In the data rows, the value 128 means zero.
Here are some numbered points:
(94, 154, 107, 142, 121, 138, 139, 146, 115, 70, 104, 104, 137, 127, 135, 161) 0
(129, 117, 179, 112, 141, 84, 93, 173, 173, 104, 179, 171, 121, 139, 118, 151) 1
(99, 112, 111, 129, 80, 123, 140, 153, 181, 144, 154, 144, 104, 132, 138, 113) 2
(150, 138, 171, 127, 132, 112, 146, 130, 95, 121, 136, 129, 131, 115, 120, 120) 3
(111, 98, 116, 113, 110, 114, 126, 86, 126, 159, 137, 119, 114, 158, 118, 86) 4
(114, 117, 140, 125, 103, 124, 114, 113, 128, 118, 137, 118, 136, 145, 127, 138) 5
(131, 82, 166, 136, 122, 128, 141, 118, 126, 146, 163, 119, 108, 111, 107, 97) 6
(167, 150, 187, 116, 79, 149, 81, 166, 171, 62, 154, 151, 68, 124, 151, 104) 7
(125, 113, 110, 150, 129, 122, 104, 118, 98, 163, 109, 124, 164, 147, 92, 73) 8
(107, 188, 154, 134, 98, 83, 143, 157, 152, 84, 131, 148, 113, 166, 161, 183) 9
(101, 166, 105, 176, 151, 167, 134, 160, 125, 107, 161, 89, 113, 115, 119, 141) 10
(117, 152, 152, 92, 142, 99, 156, 92, 120, 124, 149, 158, 147, 134, 110, 105) 11
(147, 120, 130, 191, 146, 117, 115, 139, 145, 105, 149, 75, 146, 113, 101, 123) 12
(73, 152, 53, 124, 125, 142, 132, 145, 68, 52, 83, 151, 143, 204, 135, 119) 13
(170, 137, 156, 114, 210, 166, 135, 46, 221, 104, 101, 82, 161, 53, 144, 97) 14
(129, 124, 126, 140, 122, 114, 112, 130, 128, 104, 150, 112, 114, 90, 109, 170) 15
(185, 151, 170, 86, 183, 131, 102, 157, 0, 175, 134, 148, 147, 63, 52, 100) 16
(71, 139, 103, 119, 165, 103, 158, 105, 101, 176, 142, 120, 103, 114, 131, 103) 17
(145, 136, 142, 150, 129, 142, 157, 144, 104, 145, 122, 127, 125, 128, 115, 144) 18
(158, 138, 158, 135, 109, 133, 125, 125, 144, 86, 83, 146, 159, 123, 160, 160) 19
(177, 157, 91, 134, 222, 179, 133, 72, 205, 139, 137, 78, 195, 9, 117, 64) 20
(121, 142, 129, 143, 121, 127, 147, 123, 83, 139, 120, 125, 128, 148, 136, 139) 21
(141, 113, 158, 109, 104, 134, 152, 178, 136, 101, 127, 146, 162, 91, 127, 155) 22
Which five points above are nearest to each new point by angle? Their numbers follow each, nearest first.
(157, 137, 110, 157, 102, 138, 118, 112, 144, 122, 134, 141, 153, 109, 131, 174) 19 15 22 12 0
(122, 210, 132, 119, 115, 137, 142, 66, 140, 163, 112, 150, 108, 130, 107, 131) 11 17 21 9 14
(116, 97, 125, 76, 85, 114, 148, 141, 75, 116, 118, 164, 143, 102, 146, 135) 22 16 3 13 21
(147, 91, 158, 164, 134, 156, 141, 133, 165, 160, 104, 135, 144, 89, 121, 139) 14 20 22 18 6
(139, 142, 131, 176, 94, 191, 112, 140, 163, 77, 142, 117, 101, 148, 154, 133) 7 10 0 19 9
(144, 140, 93, 156, 126, 190, 132, 145, 88, 106, 114, 111, 96, 105, 114, 131) 10 18 0 13 21
(174, 112, 162, 123, 167, 131, 130, 132, 132, 147, 125, 127, 144, 85, 112, 166) 16 14 22 3 20
(115, 151, 96, 157, 106, 238, 154, 96, 0, 164, 147, 190, 97, 165, 119, 87) 21 18 13 8 16
(150, 95, 168, 99, 141, 85, 118, 146, 189, 164, 167, 120, 134, 123, 120, 117) 1 6 2 14 4
(144, 111, 210, 78, 129, 57, 93, 192, 124, 74, 111, 149, 114, 130, 122, 146) 1 22 7 3 9
(143, 172, 155, 95, 155, 81, 120, 61, 183, 110, 142, 103, 150, 100, 85, 128) 14 11 20 15 12
(153, 145, 121, 134, 130, 135, 119, 132, 140, 177, 128, 139, 122, 109, 142, 114) 20 16 14 18 17
(86, 173, 146, 79, 115, 116, 175, 113, 147, 101, 163, 146, 149, 156, 154, 163) 9 11 5 0 1
(163, 135, 146, 146, 133, 133, 93, 144, 102, 149, 156, 179, 200, 128, 97, 151) 16 8 22 1 3
(79, 80, 120, 93, 115, 30, 110, 170, 91, 110, 87, 134, 112, 188, 136, 97) 13 4 8 5 9
(121, 156, 102, 127, 138, 117, 153, 168, 131, 128, 139, 128, 144, 129, 135, 186) 9 0 10 22 18
(151, 131, 143, 184, 88, 143, 144, 146, 169, 102, 126, 141, 113, 79, 145, 160) 19 22 15 7 9
